A hidden rule labels the rows of this table. It goes by one to three of the table's principal directions, not those with the most spread.
[ 11  24  22 -41  14 -38   3   7  19 -48 -17  47   1 -12 -16  28   4  37 -24 -18  19  17  10  31   9 -21 -21  37  -9  -5 -49] 2
[ 10  36  22 -24  61  37 -36   7  -4 -38  19  63  16  -8 -41  23 -32  -5  39  19  -7  32  11  12  26  29 -27  91 -11 -26 -69] 2
[  12   10  -17    1   57  127  -33  123  -29   42   -1  -25   95   20   19    7   25    5   72  -62   33  -39   21  -72   79   -1   11  127 -103  -21   28] 2
[ 32 -30 -53 -30 -14 -10 -20 -12  19  15  71  33  31  45 -15 -34 -11 -70   5  55 -21  58 -51 -22  -1  73  -4 -12  20  -5  51] 1
[ 17  33  16 -35  47  57 -31  48  17 -26  23  51  23   0 -41  24 -12   4  41  -5  16   4   3 -20  39  44   1  97 -35   3 -50] 2
[ 14  12   1   8  20 -20  -1   3  34   9 -21  51  17 -15  54  49 -52  -9 -44  32   5  11  -4  27 -11 -56 -33 -24   6 -14 -50] 0
[ 27   8  -5 -39  20  11   1  66  26  -8  -6  36  43   9   5  29  -2  20 -17 -22  31  -6  -4 -14  24  -2 -17  50 -38   9  -9] 1
[ -9 -23 -18  33 -12  33 -10  -5 -13  41  25 -19   5  14  11 -39 -12 -35  24  28  -8   8   3 -27   3  15  32  19  -7 -10  31] 1
[  -3  -45  -30  -26  -30 -100   35   23    4   -1  -47  -66   -2    1   17  -13   44   15 -108  -33   42  -19  -34   15  -14  -45   -8  -81   19   24   73] 0
[  29   54   -1    7    6   70   22   85   15   22  -56   -4   96    5   96   77   63   73   51 -122   -1  -71   46  -31   35  -88  -39   36  -91  -15   15] 1
[ -1   4 -52  -6 -25 -28 -52 -99  58 -16  87  26 -52  21 -61 -28 -23 -80  17 107 -23  57 -53   1  -6  94  82 -80  56  37 -26] 0
[ -7  23  -1  25 -15  37   6 -16  -2  -6 -27 -18  -1  -7  14  29  24  54  51 -31 -26 -42  39 -13   4 -20  16 -25 -16  14 -20] 2
[ 34  68   0 -85  60  15 -34  72  56 -74   7  61  51   4 -57  50  38  35  17 -49  42   4  -2  -6  68  31  -2 124 -61  16 -53] 1
[-14   5  31  12  56  96 -41  30 -45   6  24  15   7 -11 -38 -20 -30 -18  75  14   6  12  28 -26  39  33  17 127 -31 -36 -41] 2
[ 30  55  46  -2  69 109  -8  88  -9  15  -2  79  78   1  37  57 -39  20  58 -40   4  -8  38 -15  34 -21 -67 127 -79 -44 -56] 2
[  8  26  49 -25   1 -49  57  40  -6 -28 -65   6  14 -18  31  40  32  75 -54 -88  19 -29  24  39 -16 -71 -77   9 -20  -8   2] 0
[ -2  30  19 -34  35  24 -38  10  20 -42  39  35 -20  -5 -79 -12  -5 -13  29  18  25  22  -3  -6  35  66  42  97 -15  13 -50] 1
[-34 -63 -31  21 -11 -51  -9 -32 -43  28   8 -84 -33   6 -20 -73   0 -58 -54  41  16  22 -39   7 -12   7  31 -57  44  -4  68] 2
[  2  14  41  22  32  43   6  29 -12  24  -8  37  11 -14  30  23 -54  -2   2   6   4  -5  19   6  -6 -26 -34  44 -18 -23 -40] 2
[   0   37   32  -31   47    6   14   94  -13  -17  -52  -24   41  -11    7   33   43   52  -32 -101   64  -40   11   10   40  -54  -34   74  -67   -3   -1] 1
[  2  -1 -37 -44  42 -29 -14  68   9 -27 -23 -60  40   5 -42 -17  57  -3 -49 -40  43 -17 -26 -11  44  15   1  52 -19  19  64] 0
[ 11  15  -2 -20   8  41 -16  22   6 -23   2  14  19   0 -18  16  27  27  54 -27  -5 -12  18 -26  29  18  13  52 -25   2 -17] 2
[  9  25  51 -25 -22 -39  64  26 -10 -30 -54  21  12  -5  22  27  37  97 -29 -90  11 -21  43  31 -16 -60 -60  30 -35  -6  -4] 0
[ 21  47  13 -14  11  70  11  81  24 -18 -50  25  62  -8  34  59  49 100  57 -93  13 -59  69 -36  47 -49   1 108 -90   3 -31] 0
[-13 -25  23  25  42  20  23  74 -58  34 -73 -38  39 -20  54  13 -20  32 -44 -41  32 -35  28   5   7 -88 -55  46 -34 -36  14] 2
[  15   16   64   17   25   20   42   49  -24   18  -64   50   37  -32   92   66  -36   48  -14  -49   -4  -23   44   27  -21 -107 -101   35  -23  -55  -41] 2
[ 21  37  11  -2  20  93   1  67  -2  -7 -38  21  66  -5  36  56  36  78  85 -78 -13 -51  63 -40  41 -35 -18  93 -73 -15 -25] 2
[-25 -35   8  47 -34 -36  31 -48 -22  38   9 -33 -46   2   8 -55 -32 -36 -43  44 -15  11  -7  16 -51   5   3 -54  42   3  45] 0
[  4  14  25 -40  33  -4 -19   2  -6 -36  34  39 -16   1 -64  -7 -20 -16   1  17  15  35 -19  16  11  53 -12  51   7  -2 -37] 2
[ -6   5  -8  -8  39  10 -53  -3  24  -2  40  18 -19  -8 -36  -7 -40 -66  -6  62  29  30 -37   0  23  37  44  20  12   5 -43] 0
[  -6   30   -7  -48   77   51  -86   22   16  -63   39   22   -9  -13 -113   -3   -1  -22   54   32   35   23  -10  -20   76   82   68  125  -17   12  -77] 0
[  -4   -2  -23  -23  -48  -87   10  -82   17  -29   32  -20  -50   19  -42  -22   30  -19  -33   18  -18   26  -47   32  -33   45   11 -127   58   36   29] 0
[ 13  26  33  -5  28  29  33  73 -19   4 -45   2  52  -5  36  35  17  50  -3 -78   9 -38  28   0   8 -45 -68  60 -48 -17  14] 0
[ 10  12 -14 -13  20  74 -62  -4  27 -11  68  51  -2   7 -54 -14 -20 -42  88  56  -9  30   0 -44  40  84  66  87 -11   2 -48] 2
[-18 -22  -3  25 -26  39  10  10 -25  19 -15 -47 -10   0  -1 -23  22  34  33 -21   2 -37  31 -35   7   0  44  12 -22  16  21] 2
[ -8  -4   9   2   1   4 -25 -64  -7 -15  51  28 -52  -2 -54 -20 -42 -42  28  68 -26  39 -19  10 -17  68  18 -24  48   4 -39] 2
[ 16  -8  45  16  30  33  38  82 -29  38 -53  23  54 -19  81  33 -31  23 -22 -43   8 -25  32   0 -11 -79 -89  68 -31 -49   9] 2
[  4  18  21 -17  20 -13  -1  -2   4 -20   3  21 -14  -9 -18  21 -16  -4 -16   2   6   6 -17  23  -8   9 -25 -15  14   5 -31] 2
[  4  19 -11  14  36 108 -37  68   3  24   5 -17  47  -2  11  11  20  -9  79 -28   9 -39  20 -60  54  10  38  92 -56  -7   2] 0
[ -3 -26 -33 -12  13  -8 -33  -4  -2  10  37 -22  -7  14 -33 -29 -11 -62 -17  43  16  26 -50  -9  12  45  27 -25  22   9  22] 2
[-14 -59 -41  30 -30  19 -10 -30 -31  46  36 -53 -21  22 -11 -51 -15 -49  15  50 -19   4 -30 -33 -16  51  38 -73  33  16  56] 2
[ 18   6  50   1  16  24  33  38 -39  23 -15  36  30  -4  50  33 -26  14   1 -41  -9  -4   8  15 -22 -39 -94  14 -13 -41  -4] 2
[-20  13   5  20  43  53 -17  47 -39  14 -32 -56  26 -10   7   5  23  13  23 -48  25 -36  18 -14  38 -33   6  48 -43 -15   6] 2
[ 19  11  17  10  18  81   5  72  15  29   9  49  48   6  24   2 -26   7  39  -5   4 -13  39 -44  20  10  -3 127 -57 -12  -4] 0
[-15 -22 -17  13  -8   9 -19  -9  -4   9   0 -35 -20  -8  -8 -16   7 -13  10  17   7 -10  -4 -18   9   5  47 -17  10   9   5] 0
[ 14  62  47  14   4  28  14 -25  37 -18  16  88  -5 -10   9  35 -36  15  41  13 -40   9  39  19 -21   9 -29  46  -7  -8 -66] 0
[  15   24   40  -18   18   26   39  100  -15    4  -60  -14   55  -13   51   43   48   65   -5 -117   31  -58   28   -8   17  -68  -61   60  -60  -15   24] 1
[ 23  35  -5 -30  23  23 -29   5  37 -18  50  65  20  19 -29  10 -18 -26  26  24   2  36 -14  -4  23  49   7  55 -21   1 -36] 0
[  3  -9  15 -16  23   5   2  52  -4 -12 -31  -5  15 -21   1   6  11  18 -11 -26  21 -18  14  -9  15 -20 -14  64 -11 -10   4] 2
[-12   2  18  -4 -23 -45  14 -28  14 -20 -18  -1 -48 -18  -7  12   0  27 -33  -1  17  -8   1  25 -18 -21  20 -53  18  24 -35] 0
[ 17 -33 -11  30  -6  17  25  52   7  52 -42  17  57  -4  98  15 -27   9 -24   1  -3 -15  31 -21  -8 -78 -32  35 -24 -33  27] 0
[ -6   4 -40  31 -19  47 -47 -85  24 -18  40  16 -23  -1 -34 -18  -4 -20 103  75 -73  19  30 -32   7  62  72   6  32   4 -29] 2
[  6 -23  -6   0  18  21 -10  42  -2  41  26  -5  10  10   7 -12 -36 -55 -27  24  31   3 -42 -18   2  23   0  -5  -3   6  21] 2
[  12    8   11   21  -42  -17    5 -101   21   -4   26   71  -41   -7   31   34  -47  -12   32   59  -67   33    1   30  -54   -2  -20 -108   61  -12  -62] 2
[ 11 -11 -18  -1 -12 -54 -20 -66  46   7  55  59 -35   6  -1  -6 -67 -80 -42 103 -12  63 -51  28 -33  31   9 -75  61   2 -31] 0
[-11 -32 -47 -43  -5 -69 -12  12   8 -32 -14 -69 -11   5 -53 -33  56   1 -59 -11  42  -4 -36  -3  23  19  42 -25  14  36  52] 1
[ 19  36  34 -20  28  24   6  28   6 -21  -7  59  24  -6   4  40 -16  30  15 -23  -1   1  19  11   6  -8 -47  56 -24 -14 -47] 2
[  3  18   7 -13  -1 -48  -7 -81   5 -38  25  35 -40  -4 -31  14 -22 -21  -5  41 -38  41 -26  47 -32  29 -31 -78  61  -2 -39] 2
[  1  36   0 -31  16   1 -19 -17   1 -44  26   3  -3  10 -60  -3  34   4  34 -19  -7  15  -8   7  20  48   4  23  -4   7  -9] 0
[ 12  15  31  16   8  55   5  27   5  29   5  37   8  -8  39  35 -36  -4  27  -4  -3 -18   7 -12  -8 -11 -20   4 -15  -7 -34] 2
[ -8  33  19 -19  29 -55 -29 -71  35 -67  12  64 -51 -28 -56  13 -40 -14 -20  68 -11  52   0  56  -8  18   4  12  49  -4 -92] 0
[ 16  32   0 -42   3  18 -16  23  25 -36   6  22  13   3 -23  30  41  33  38 -43  15 -10   2 -14  33  15  18  30 -31  15 -29] 2
[ -5  18  -4  -2  -8  10 -13 -40   4 -25  24   0 -22   6 -44 -10  15   3  42  10 -25   5   5  -3   2  49  25  -5  12  17 -10] 0
[  8  17  16  -2  43  74 -12  55 -35  24  27  15  49  22  -6  -8 -12 -16  40 -24   9   8   5 -20  30  23 -29  99 -53 -28  10] 0
[  9   7  32  11 -19 -35  68  46  -1  28 -60 -10  28  -6  85  33  15  44 -65 -74  16 -40  14  24 -32 -92 -71 -33 -23  -9  38] 0
[ -16  -48    6   52  -57  -38   39  -64  -17   44   -1  -11  -52   -3   40  -25  -49  -17  -38   54  -30    5   -3   17  -69  -18   -5 -112   57    4   18] 2
[  5  -4  20  12  -8  18   8   2   6  13   0  23 -12 -13  23  16 -23  -2  12   9  -8 -10   7  -6 -16  -6  -7 -10   9  -2 -20] 2
[   2    7    3  -27   -2  -82   13  -37   -4  -22    2  -10  -25    3  -13   16    4  -18  -65   -5    4   20  -56   54  -30   -3  -49 -118   47   10    6] 2
[ 10   1  27 -42 -24 -44  32  19  -5 -21 -18  13  -3   2   4  16  32  49 -31 -60  31  -1  -2  20  -5 -30 -25  -9 -16   2  -3] 2
[ -9 -16   3  42 -37  20  14 -31  -6  25 -10  -7 -18  -9  35  -6  -7  14  32  13 -33 -17  32 -14 -23 -19  18 -26  11  -4   1] 2
[-31  28  29  30  63  47 -21  27 -48   6 -26 -48   8 -24  -6  -2   4  -5  22 -31  16 -21  21   8  30 -29  -6  66 -26 -30 -13] 0
[  8  -1   3 -30 -20 -11  -3 -10  11 -23  19  33 -11   8 -25  -3  10  20  12  -1   9  20   2  -2   7  18  20  19  -8   6 -24] 2
[-16  40  13 -28  52   8 -30   8  -6 -57  -3  -4 -11  -9 -80   1  14  26  11 -13  27   2  11  14  41  30  23  77 -23  14 -49] 2
[-11  -7 -11  12  43  22 -27  22 -14  10   7 -39  13  -8 -18 -26  -1 -55   4  18   0   0 -16 -13  17  24   2  43  12 -14  36] 0
Which label does each new row get?
[  1 -15 -14  -6   4 -33  14  51   6  33 -20 -36  22   8  36   3   6 -16 -77 -25  52 -16 -36   5   3 -41  -9 -36 -18  10  41]: 0
[  6  30 -15 -26   4 -21 -31 -56  46 -46  51  53 -28  13 -68  -3 -20 -21  12  60 -13  44 -17  15   4  72  35  -2  22  28 -51]: 1
[-26 -76  -8  31 -29 -56  46  19 -44  45 -51 -84 -14  -6  35 -53   0   2 -91  -3  25 -22  -2   2 -32 -50  -7 -41  21   1  87]: 2
[ -7  22  -9 -22   8 -39 -34 -56  33 -42  31  18 -44  -6 -56   3  -6 -28  -8  44   5  32 -31  26   4  40  36 -40  34  22 -49]: 0
[-27   6  41  47 -10 -49  21 -77  -2  11   5  11 -72 -23   5 -14 -64 -37 -47  63 -21  22  -5  55 -62  -9 -15 -69  62  -2 -31]: 0
[ -3 -21   1 -19 -18 -51   3 -36   7 -19  17  16 -41   0 -34 -16 -21 -11 -36  40   5  28 -23  20 -22  28   9 -40  38  17 -13]: 2
[ -3  10  19  36  -4  29   9 -13  -2  17 -13   9  -4 -16  36  16 -17   5  28   4 -29 -16  26   0 -17 -24 -12  -5   6 -14 -15]: 1
[ -1  17   8   1  15 -19  23  31  -8 -14 -61 -31  30 -16  31  25  40  45 -21 -63   3 -34  26  15   6 -63 -40  16 -17 -13  22]: 1
[ -7 -29 -35  17 -10  36 -27  -8 -22  28  18 -61   1   5   3 -18  28 -41  47   3 -18 -16 -25 -37  11  25  31 -52  20   0  47]: 2
[  1  -6 -37 -16  -8 -34 -30 -33  36 -11  33   2 -19  10 -27 -12  -3 -41 -20  47  10  28 -38   3   6  32  45 -44  24  22  -5]: 0
[ -8   2  -6  -1   4  18   7  41 -20  -5 -40 -50  25  -2   4   1  53  48  13 -64  16 -38  27 -18  28 -30   9  39 -39   1  28]: 2
[   7   18   30  -23    9    1   45   90  -30    0  -62  -40   52   -2   38   26   69   70  -21 -127   37  -53   21    0   18  -68  -58   45  -62  -12   48]: 0
[-15 -22 -38  -5 -30 -62  -4 -39  14 -18 -14 -54 -32  -4 -17 -15  37   1 -34   9   5  -7 -21   8  -5  -2  43 -84  36  31  26]: 0
[-31 -52   9  30 -19  -9   1 -39 -31   5  -1 -22 -58 -18 -31 -54 -32  -7  -4  57  -9  10  20  -5 -21  20  41  12  40   0  -2]: 2
[ 14 -58 -23  11 -27   7  16  10 -26  52  15   9  24  28  40 -20 -36 -20 -16  29  -9  18 -14 -20 -21  -3 -22 -32   3 -16  41]: 2
[-16 -30 -55 -15 -11 -40 -22  15  13   3  -6 -86  -7   7 -19 -30  56 -22 -42 -11  48 -17 -42 -19  30   2  70 -48   1  34  56]: 0
[ -2  10   8  21  47  89 -18  90  -9  34 -28 -26  45 -15  32  20   1   5  32 -38  31 -51  23 -43  43 -30  12  87 -57 -11  -1]: 0
[  3   5  32  31  -8  -8  15 -53  -7  19   8  41 -28 -13  39  28 -60 -26  -4  39 -38  17  -8  35 -51 -19 -50 -83  47 -21 -38]: 2
[-11 -30 -28  -7 -14   8 -24 -17 -33  12  36 -46 -10  23 -33 -42  26 -29  24   3   7  15 -30 -20  16  40  38 -28   4   3  37]: 2
[  22  100   24  -47   33  -11  -34  -39   96  -97   27  127  -10  -16  -59   55  -12   29   37   30  -12   41   31   35   26   34   20   98  -14   12 -127]: 0
[ 31   8  -8 -18  27  52  -8  69   7  33  28  40  63  29  26  19 -21 -23   9 -11  21   8 -20 -25  24  10 -29  48 -50 -11   7]: 2
[  22    5    8  -52  -14  -62   57   71    0  -18  -62  -11   47   11   36   36   59   83  -74 -108   44  -31    2   20    3  -70  -64   -8  -45    8   40]: 2
[-11 -33 -27  30 -32 -22   4 -28  11  34   6 -26 -24   5  19 -24 -21 -30 -32  45  -1   0 -17  -6 -23  -1  35 -69  26  19  25]: 0
[  -4    3   33    0  -35  -75   27  -86    6  -25    3   39  -64  -16    0   12  -30    3  -34   33  -27   31  -10   58  -58  -10  -31 -100   65   -1  -43]: 2
[ 14  30   4 -11  77  77 -42  68  -3  -8   1  30  65  -7  -9  16  -8 -14  51  -9   4   3  22 -24  55   8 -19 127 -46 -38 -22]: 2
[ 17  29  40 -17  20 -21  28   7   2 -21 -19  66  13  -5  15  43 -37  34 -31 -11  -3  14  14  41 -20 -29 -75  16  -6 -15 -48]: 2
[  18    3   -4   24  -18   25  -25 -100   19    6   72   97  -26   10    0   10  -81  -56   65  110  -81   63   -6    8  -40   57   -9  -52   58  -20  -64]: 2
[ -2  30  -7  14 -13  27  -6 -20  28 -27 -20  10   2 -11   1  18  29  52  57 -12 -27 -23  55 -16  16 -10  39  38 -20   9 -32]: 0
[ 40  -5 -47 -40 -11  -4 -25  32  85   6  50  56  32  23   4   5  -5 -49  -9  40  17  24 -40 -36  19  46  37  16  -8  24  10]: 0
[-19 -33 -13  22 -56 -35  27 -50 -30  14  -7 -53 -34  11   3 -34  24  17 -10  -5 -17  -7   0   4 -29  -5  18 -87  24  14  43]: 2
